Each named move below is a turn or a mirror, shown by a few rows before and after it. Which moves, in which order, take the first row of each later pair to the second? The first pair is answered.
q997 (before => after):
.02; .09; -.09; -.02; -.02; -.02; .03; .08; .06; -.07; -.09; .12; -.05; .09; .09; .10; .24; -.10; .02; -.07; -.06; .09; .09; .01 => .02; .09; -.08; -.02; -.01; -.02; .04; .08; .06; -.08; -.09; .12; -.05; .10; .10; .10; .24; -.09; .02; -.06; -.07; .08; .08; .01
.09; .02; -.07; -.14; .04; .03; .04; -.12; .12; .00; -.12; -.10; -.08; .02; -.04; -.01; -.08; -.09; .09; .00; -.08; .01; .04; .03 => .02; -.02; -.15; -.13; .11; .01; .05; -.05; .09; -.04; -.07; -.09; -.10; .03; .01; -.03; -.07; .01; .03; .10; -.13; .02; .08; .02
-.05; -.02; -.17; -.13; -.11; -.04; .09; .10; .06; .00; -.23; .15; .00; .07; .05; .07; .06; -.10; -.08; -.02; .04; .01; .08; .01 => -.05; -.02; -.17; -.13; -.11; -.05; .09; .10; .05; -.01; -.22; .15; .01; .07; .05; .07; .06; -.10; -.08; -.02; .04; .01; .09; .01
.08; .09; -.06; -.08; .03; -.03; -.08; .00; -.06; -.07; .05; -.06; -.12; .10; -.05; .20; -.01; -.10; -.11; -.18; -.03; .02; .09; .03 => .05; .07; -.10; -.08; .07; -.04; -.08; .02; -.08; -.08; .08; -.06; -.13; .11; -.02; .19; -.01; -.05; -.13; -.13; -.05; .02; .11; .02
q699 (before => after):
.02; .04; .09; .00; .09; .00; -.05; .02; -.02; -.05; .01; -.06; -.14; -.04; .05; .15; -.10; -.19; .01; -.23; .03; .02; .03; .17 => -.09; .02; -.10; -.06; .08; .03; .02; .16; .08; -.07; -.07; .09; -.14; .00; .09; .15; .01; -.16; -.13; -.06; -.01; .08; .10; .11
-.04; .07; -.08; -.08; .03; .01; .12; .08; .10; -.02; -.12; .05; -.09; -.07; -.01; .10; .05; -.09; -.05; -.08; .04; .04; .04; .11 => .00; .08; -.07; -.09; -.08; .04; .11; .03; .13; .02; -.17; .07; -.01; -.06; -.07; .07; .08; -.08; .01; -.05; .05; .02; -.01; .04
.02; .06; .02; -.08; -.06; -.01; -.02; .01; .12; .07; -.07; .05; .08; .02; -.06; .14; -.02; -.10; .03; -.07; .09; .01; .02; .00 => .03; .06; .06; -.07; -.02; -.02; -.04; .00; .08; .07; -.03; .01; .06; .01; -.03; .16; -.06; -.11; .05; -.12; .09; .00; .02; .04
-.03; -.05; .09; .04; -.02; -.06; -.09; -.06; -.02; -.07; .03; -.09; -.02; -.02; .00; -.01; -.04; .00; .08; -.17; -.03; -.16; .09; .04 => -.11; -.07; -.03; .02; .04; -.07; -.06; .06; .01; -.12; .03; -.03; -.07; .00; .07; .02; -.02; .01; -.02; -.10; -.06; -.11; .16; .05
q43 (before => after):
.06; .02; -.02; -.05; .09; .04; .04; -.01; .06; -.04; -.09; .00; -.09; .06; .05; .04; .00; -.03; -.02; .01; -.02; .05; .02; .02 => .05; -.01; -.03; -.03; .04; .03; .03; -.05; .04; .00; -.08; .00; -.03; .08; .02; -.03; .00; .09; .02; .10; -.03; .05; -.02; -.07
.01; -.11; -.07; -.08; .00; -.03; .05; .03; .13; .01; -.04; .00; -.23; -.08; .06; .10; .04; -.02; -.19; -.13; .07; -.03; -.09; .08 => .00; -.15; -.11; -.06; -.09; -.03; .05; -.01; .14; .08; -.04; .02; -.12; -.06; .01; -.03; .11; .17; -.14; .05; .04; -.04; -.13; -.08
-.05; -.04; .06; .06; .16; -.05; .01; .03; -.13; -.07; .18; -.08; -.07; -.04; .04; .05; -.10; .06; .01; -.02; -.05; -.02; .03; .12 => -.12; -.02; -.09; -.03; .11; .01; .08; .15; .04; -.08; .04; .08; -.07; .02; .05; .10; .01; -.04; -.12; .04; -.04; .05; .10; .10
.10; -.01; .12; -.01; -.16; .04; -.02; -.15; .07; .12; -.08; .00; .07; -.03; -.13; -.05; -.01; -.05; .16; -.02; .07; -.02; -.05; -.05 => .11; .02; .15; -.03; -.11; .05; -.02; -.11; .07; .07; -.07; -.01; .01; -.04; -.10; .03; -.04; -.17; .12; -.12; .09; -.01; -.01; .04

Each pair is two moves apart.
-.10; -.09; -.03; .07; -.02; -.04; -.08; -.09; -.02; .14; .05; .02; .14; .11; -.14; -.14; .16; .23; -.05; .04; -.18; -.04; -.08; -.03 => -.10; -.09; .03; .12; .14; -.10; -.10; -.07; -.14; .07; .16; -.07; .02; .07; -.06; -.07; .06; .20; -.07; -.07; -.21; -.06; -.04; .10
q699, q699
.04; .07; .00; .13; .02; .01; -.03; -.09; .04; .01; .07; .06; -.06; -.02; .10; .15; .03; -.19; -.07; -.11; .02; -.03; .09; -.02 => -.02; .04; -.11; .11; -.04; .02; .00; -.04; .09; .03; .03; .15; -.01; .00; .10; .10; .12; -.08; -.11; .07; -.01; .00; .09; -.13
q997, q699
-.01; .03; -.20; -.13; .18; .10; .00; .19; .10; .04; -.03; .10; -.03; -.11; -.05; .04; .01; -.22; -.23; -.04; .01; -.04; -.05; .08 => .01; -.04; -.20; -.06; .03; .10; -.03; .06; .06; .15; .01; .07; .15; -.11; -.15; -.17; .06; .09; -.09; .18; -.01; -.09; -.18; -.14
q997, q43
.02; .02; -.05; -.05; .09; -.10; .01; .05; -.04; -.03; .04; -.02; -.10; -.02; .08; .00; -.02; -.03; -.01; -.10; .02; .04; .02; .07 => .01; -.02; -.07; -.02; .03; -.10; .01; .00; -.06; .02; .06; -.03; -.01; -.02; .04; -.11; .01; .13; .04; .03; -.01; .02; -.03; -.05
q43, q43
.13; .08; .02; -.08; -.06; -.02; .11; .03; .03; -.01; -.20; .04; .05; .12; -.05; -.06; -.13; -.05; .04; -.14; .03; -.07; -.03; .02 => .04; .01; -.07; -.01; .09; -.10; .10; .09; -.10; -.04; -.05; -.03; .02; .11; .06; -.11; -.16; .19; -.01; .02; -.05; -.07; .01; .00
q997, q43
-.15; -.04; -.23; -.12; -.19; .09; .03; .20; .18; -.05; -.30; .14; .08; -.02; -.13; -.06; .24; -.08; .05; .18; -.01; .04; .12; -.05 => -.21; -.12; -.23; .02; -.01; -.04; -.03; .18; -.08; -.06; -.04; -.03; .06; -.07; -.03; -.18; .13; .31; .09; .34; -.12; -.02; .10; -.10
q699, q997
.05; .00; -.03; .05; -.06; -.01; -.02; -.04; -.05; .10; .12; -.09; -.03; .00; .02; .00; .07; .08; .06; -.01; .01; .08; -.11; .04 => .00; .00; -.13; -.02; -.09; .02; .02; .05; .05; .09; .02; .02; -.04; .04; .03; .04; .13; .01; -.02; .02; .01; .12; -.06; .04
q43, q43
.04; -.16; -.07; -.03; -.11; .03; .02; .02; .03; -.16; .04; .05; -.07; .12; .06; .05; .04; -.05; -.19; .13; .12; .04; .10; .03 => .16; -.14; .10; .01; -.19; .03; -.03; -.15; -.02; -.12; .06; -.05; .00; .09; -.05; .01; .00; -.06; -.03; .02; .16; -.03; -.01; .01
q699, q699
-.03; -.01; .07; .00; .10; -.02; -.04; -.05; -.15; -.01; .05; -.10; -.03; -.02; .01; -.01; -.11; .03; .06; -.04; .00; -.04; -.03; -.01 => -.12; -.03; -.10; -.06; .03; .02; .01; .05; -.01; -.01; -.06; .05; .01; .02; .01; -.03; .01; .07; -.04; .13; -.02; .01; .02; -.10
q699, q699
-.07; -.01; .05; -.09; .11; -.06; .11; -.07; .04; .06; -.17; .02; .09; .05; -.04; .04; -.07; .16; -.04; .03; .06; .03; .03; .01 => -.06; -.03; .07; -.07; .11; -.07; .10; -.09; .01; .07; -.15; -.01; .08; .05; -.04; .03; -.09; .18; -.02; .03; .05; .02; .02; .01
q699, q997
.01; .05; .03; -.03; .04; .00; .05; .09; .05; -.03; -.06; .04; -.09; .08; -.03; .05; .01; -.12; -.13; -.14; .01; -.01; .04; .02 => .06; .05; .07; -.04; -.07; .03; .05; .02; .08; .02; -.11; .04; -.01; .08; -.11; -.01; .03; -.11; -.06; -.12; .04; -.02; -.01; -.03
q699, q699
.03; .03; -.05; -.10; -.21; .05; .06; -.02; .19; .10; -.26; .18; .06; .02; -.11; .03; .14; -.13; .02; .02; .04; .00; .03; -.11 => .02; -.07; .06; .10; .02; -.13; -.03; -.12; -.18; .09; .11; -.11; .02; -.06; -.01; -.12; -.04; .30; .14; .10; -.08; -.11; -.03; -.10
q997, q43
.11; .00; .17; .04; -.08; .03; .00; -.07; .12; .08; -.14; -.03; .04; .05; -.05; .04; .11; -.07; .11; -.08; -.07; -.10; -.07; .04 => -.02; -.01; .04; .02; .13; -.02; .03; .10; .08; -.03; -.07; -.02; -.11; .05; .12; .13; .07; -.07; -.06; -.06; -.13; -.05; .06; .15
q699, q699
.00; .03; .06; .10; .03; -.02; .08; -.12; -.01; -.01; .02; .17; .04; .00; -.04; .09; -.03; -.12; -.05; -.10; .01; -.02; -.08; .04 => -.04; .02; .00; .08; .04; -.02; .11; -.07; .02; -.02; .00; .21; .03; .02; .00; .11; .00; -.11; -.11; -.04; -.01; .00; -.05; .03
q699, q699
-.12; -.05; -.17; -.07; .06; -.05; .02; .13; .03; -.01; -.08; .07; -.02; .03; .00; .01; .09; .07; -.10; .12; -.06; .00; .05; -.07 => .07; .02; .10; -.06; -.03; -.01; -.03; -.05; .01; .02; -.11; -.03; .01; -.01; -.12; .07; .00; -.18; .06; -.18; .06; -.06; -.05; .04
q997, q699
-.06; .13; -.06; .03; -.22; .01; -.02; .06; -.10; .04; -.21; .09; .17; -.10; .02; -.03; .13; .10; .02; .02; -.05; .02; -.07; -.10 => -.03; .14; .06; .10; -.01; -.08; -.07; .06; -.27; -.03; -.04; -.08; .02; -.16; .12; .06; -.03; .06; .04; -.18; -.06; -.02; -.04; .08
q699, q699
.00; -.06; .02; .05; .04; -.03; -.01; -.01; -.04; .04; .07; -.07; .01; -.04; -.03; -.03; -.11; .09; .04; .00; -.05; -.01; -.02; -.04 => -.04; -.05; -.03; .02; .10; -.03; .02; .08; -.01; .00; .04; -.03; -.06; -.03; .03; .04; -.11; .01; -.04; -.02; -.05; .02; .04; .02
q699, q43
-.02; -.02; .05; .08; .17; -.09; -.04; -.02; -.14; -.05; .17; -.11; -.10; -.01; .06; .04; -.07; .06; -.01; -.04; -.03; -.02; .01; .12 => -.11; -.06; -.13; .02; .02; -.03; .01; .04; -.01; .01; .05; .05; .02; .05; .00; -.06; .08; .19; -.06; .22; -.06; .02; .00; -.09
q43, q43
.03; .00; -.07; -.06; .05; -.03; -.04; .27; .10; -.05; -.08; .01; -.20; .01; .13; .17; -.05; -.16; -.10; -.15; .02; .19; .19; .11 => .15; -.08; .07; .03; -.27; -.01; -.10; -.03; .04; .15; -.07; -.07; .12; -.01; -.11; -.13; .01; .20; .19; .08; .04; .08; -.07; -.21
q43, q699
-.04; .14; .12; -.05; -.01; -.03; .06; .15; .05; .01; -.12; .10; .09; .02; -.11; .00; .00; -.06; .12; -.01; .04; .01; -.01; .13 => -.12; .10; .05; -.01; .12; -.09; .08; .23; -.02; -.03; -.02; .07; .03; .02; -.01; -.01; -.02; .08; .05; .08; -.03; .03; .04; .14
q699, q997
.09; .00; .27; .01; .05; .15; -.04; .03; .07; .00; -.01; .01; .11; -.09; -.14; .10; -.06; -.15; .12; .01; -.01; -.07; .00; .03 => .08; .00; .25; .00; .07; .15; -.04; .05; .08; -.02; -.03; .02; .08; -.09; -.13; .13; -.07; -.18; .09; -.02; .00; -.06; .03; .05
q43, q699
.01; -.03; .09; .01; .03; -.08; -.06; .00; -.07; .04; .06; -.11; .01; .00; .00; .01; -.06; .03; .03; -.08; -.01; -.05; .01; .00 => -.03; -.01; -.01; -.08; -.05; -.01; .00; .08; .09; .04; -.08; .04; .03; .04; -.01; .06; .04; -.09; -.06; -.04; .01; .01; .06; -.02
q43, q699
-.02; .06; -.03; -.06; -.10; .04; .05; .12; .10; .02; -.06; .04; .01; .00; -.05; .08; .05; -.12; -.06; -.05; .03; .05; .00; .04 => .03; .07; .08; -.03; -.08; .02; .02; .05; .02; .03; -.02; -.04; .00; -.03; -.07; .08; -.02; -.13; .01; -.14; .04; .02; -.03; .08
q699, q699
.03; .05; -.02; -.10; -.05; .13; .01; .03; .12; -.04; -.11; .09; -.03; .01; -.01; .15; .05; -.20; -.10; -.01; .01; .08; .08; .04 => -.07; .00; -.14; -.06; .06; .07; .02; .10; .03; -.06; .00; .07; -.04; .01; .08; .08; .05; .05; -.16; .18; -.08; .08; .11; -.02
q699, q997
.08; -.03; -.09; -.15; .11; .03; -.04; .25; .07; .01; .02; .08; -.03; -.01; .00; .23; -.02; -.20; -.18; -.04; .01; .00; -.03; -.01 => .17; -.09; .05; -.06; -.06; .01; -.11; .01; -.05; .13; .11; -.04; .17; -.04; -.14; .01; -.03; .08; .06; .08; .02; -.09; -.22; -.20
q43, q699
.02; .00; .01; -.01; -.07; .05; .02; -.02; .03; .04; -.05; .05; .01; .01; -.04; -.02; .01; .00; .00; .01; .03; .04; -.03; -.01 => .03; .00; .05; .03; .03; .02; -.01; -.02; -.05; .01; .04; -.01; -.05; -.02; .01; .00; -.06; .01; .00; -.05; .02; .02; -.02; .05
q43, q699
.02; -.02; .03; .03; -.15; -.03; -.05; -.11; .06; .12; .02; .04; .15; .07; -.07; -.08; .02; .12; .05; .06; .01; -.05; -.06; -.15 => -.04; -.03; .02; .08; .12; -.13; -.07; .00; -.09; .00; .19; -.07; -.04; .04; .11; .01; -.09; .14; -.06; -.01; -.06; -.05; .04; .02
q43, q997
-.03; -.01; -.01; .04; .14; -.05; -.04; .05; -.11; -.03; .13; -.10; -.07; -.05; .05; .02; -.11; .07; -.04; -.05; -.04; -.04; .00; .08 => -.06; .00; -.13; -.06; -.09; .05; .01; .07; .12; .02; -.10; .10; .05; .02; -.06; -.01; .06; .00; -.08; .09; .00; .02; -.01; -.07
q43, q699
.06; -.03; -.11; -.17; -.17; .00; .11; .03; .09; .11; -.09; .22; .15; -.08; -.06; .07; .07; .10; -.03; .07; .07; .09; .06; -.20 => .20; .03; .12; -.14; -.11; -.02; .04; -.09; .00; .09; -.03; .07; .07; -.14; -.08; .16; -.06; -.11; .09; -.26; .14; .03; .02; -.02
q699, q43
.06; -.06; .10; .09; -.07; -.02; -.06; -.05; -.01; .04; .04; -.03; .09; -.11; -.12; -.14; .01; .04; .00; .06; -.01; -.07; -.17; -.05 => -.05; -.07; -.02; .09; .14; -.07; -.04; .11; -.05; -.06; .10; -.02; -.07; -.10; .04; -.04; -.04; .04; -.16; .07; -.07; -.03; -.04; .06
q699, q699
